Which row each row swaps with, under one turn or mirror
The rows were stretched afterwards, more along some directions than others.
J574: [-18 -25 -32  -1 -17  30 -12   7 -15 -12 -10 -23  13   3  37  -2]
J715: [ -5   5   1 -28  -5  15 -27  -5   6 -55  16 -22  -3  -1  35   7]
J699: [-18  -7   0 -29   6  11 -25 -25  20 -57  18 -30 -31  26  16  -3]
J46: [-29  15  -5 -16  15  15  -8 -13  24 -42  10 -21 -46  14  21 -20]
J714: [-12 -11  29 -37  28 -12   9 -24  48 -36  -8   7 -31  16  22  -2]
J771: [-13  -4  -8  -6  13 -23 -15 -12  22 -30 -17  10 -22  28  18   7]
J157: [  6 -14  -2   4  10  25  -5 -15   8  10  11  13 -18  20  -1   3]
J442: [-22   9 -27 -30 -35  28 -41 -20   7 -45  25 -43 -17   7  42 -14]
J413: [-30 -20 -29   8  -7 -19 -22   3 -29  -4 -29  -9   5  29  31 -16]
J379: [-31 -16   9 -13   7   0  19   1  23  -5   9   9   3 -10  30  -4]
J399: [-16   3  -8  26  38  -2   9  10 -18 -20   7 -16  -8  -3 -19  -7]
J890: [ -8 -25 -29  12   8  -1 -16   9   2 -16  -8  10  11   8 -10  27]
J284: [-39   4  -8  -7  12  11  17  -1  38 -51   2 -28 -36  26  15  -3]
J557: [-26 -21  -8 -12  -3 -19 -31   2 -22 -25  14 -15  -6  10  32   0]
J504: [  1   2 -19  -1  -5  13 -39 -17 -25 -13   3 -17 -13  11  32 -11]
J935: [-22   8   4   4  39   9   1   3   7 -16  24  -7 -24  -6 -15 -13]
J423: [-20 -20 -17  13   8 -10  -7  13 -29   8 -18   3 -10  21   5  19]
J517: [-20 -18  12  -3  33  17  12 -11  16 -16  19   7 -13  16  -7  14]
J858: [ 12  23 -25  26  10  32 -17   2 -17 -20  45 -25 -21  -2 -25   4]
J491: [  5 -11   5 -25 -11  -5 -20  -6 -19 -21  16  -7   1 -10  27  -2]
J936: [ -6   5 -21  -2  -6   6  -6 -11  19 -44   5 -33 -24  27  13 -17]
J980: [ 20   8 -15  -5  42  14  10   6  29 -39  26   1 -25  -7 -22  35]
J147: [ -2 -11  11 -17   5 -16   2   1  -9  -1   8  -6  10  -4  20 -18]
J839: [-33  12   6 -11  -1  41  19  -7  34 -11  25 -39  -9 -10  10 -38]
J50: [ 17  11   7 -55   8  17  -8 -20  65 -37  29   5 -17  16  39   0]
J638: [-26  -6   2  13  35  15  40   9  15  -3  10 -12 -10   1 -22  -2]
J566: [-28 -26  -6   5  27  18   7 -21  -8  19   6  -9 -14  13   7 -19]
J97: [ 22 -15  13 -16  20 -39  11  13  -3 -23   2  15 -20   7   7  39]
J159: [-29   3 -30  -5   0 -14 -33  -9 -13 -51  -7 -25 -31  41  16  -6]
J944: [-29 -14   8 -43  15 -33  -3 -10  32 -28   3  -7 -16  23  20 -22]
J775: [-19 -27  -7   0   3  10   1  -6  24 -32 -31  -7  -5  20  27   5]
J752: [ -2  -7 -14   9  25   7 -14 -16   2 -59  -8 -21 -61  25  -7  25]
J599: [ 10 -21  -9   9  -9  19   4   7   0  -4 -13  15   8   4  27  21]
J426: [-65 -19 -16  -8 -26 -17 -16 -16 -20 -21 -10 -36 -15  33  40 -33]
J892: [-28 -17 -15   2 -21 -10 -14   3  -5   3 -22   7  19  13  34 -19]
J370: [-20  -6 -47  10 -15   0 -18  18 -19 -52   3 -44  -2  -1  10  11]
J454: [-15 -22  19  -8  -1  34  17  -9  18   1  -1  -2   7 -11  26   2]
J309: [-42   6 -18 -18 -10  -6 -35 -19   5 -19   9 -30  -5  28  30 -12]
J414: [ -6 -12  17 -30  -9  11  16 -21  25  -5  13 -22  -2  17  27 -24]
J449: [ -1  19  14 -54  -1  27  -6 -13  69 -55  32 -17 -38   0  12  -1]
J963: [ -9   9 -28  -1  -9  26 -12  -3   0 -31  27 -12 -13   2  24  18]
J735: [-36   7   1  13  40  23   7 -14  25 -22   6  -5 -25  27   1  -3]
J523: [-14 -11  -3   0 -28  36 -24 -13  -6   0  10 -26  14  12  15 -20]
J697: [-15 -16 -11   1  -6  51  -7  -1   6   7   6 -18  26 -20   7 -19]

J370 is swapped with J523
J699 is swapped with J442
J449 is swapped with J752
J892 is swapped with J399

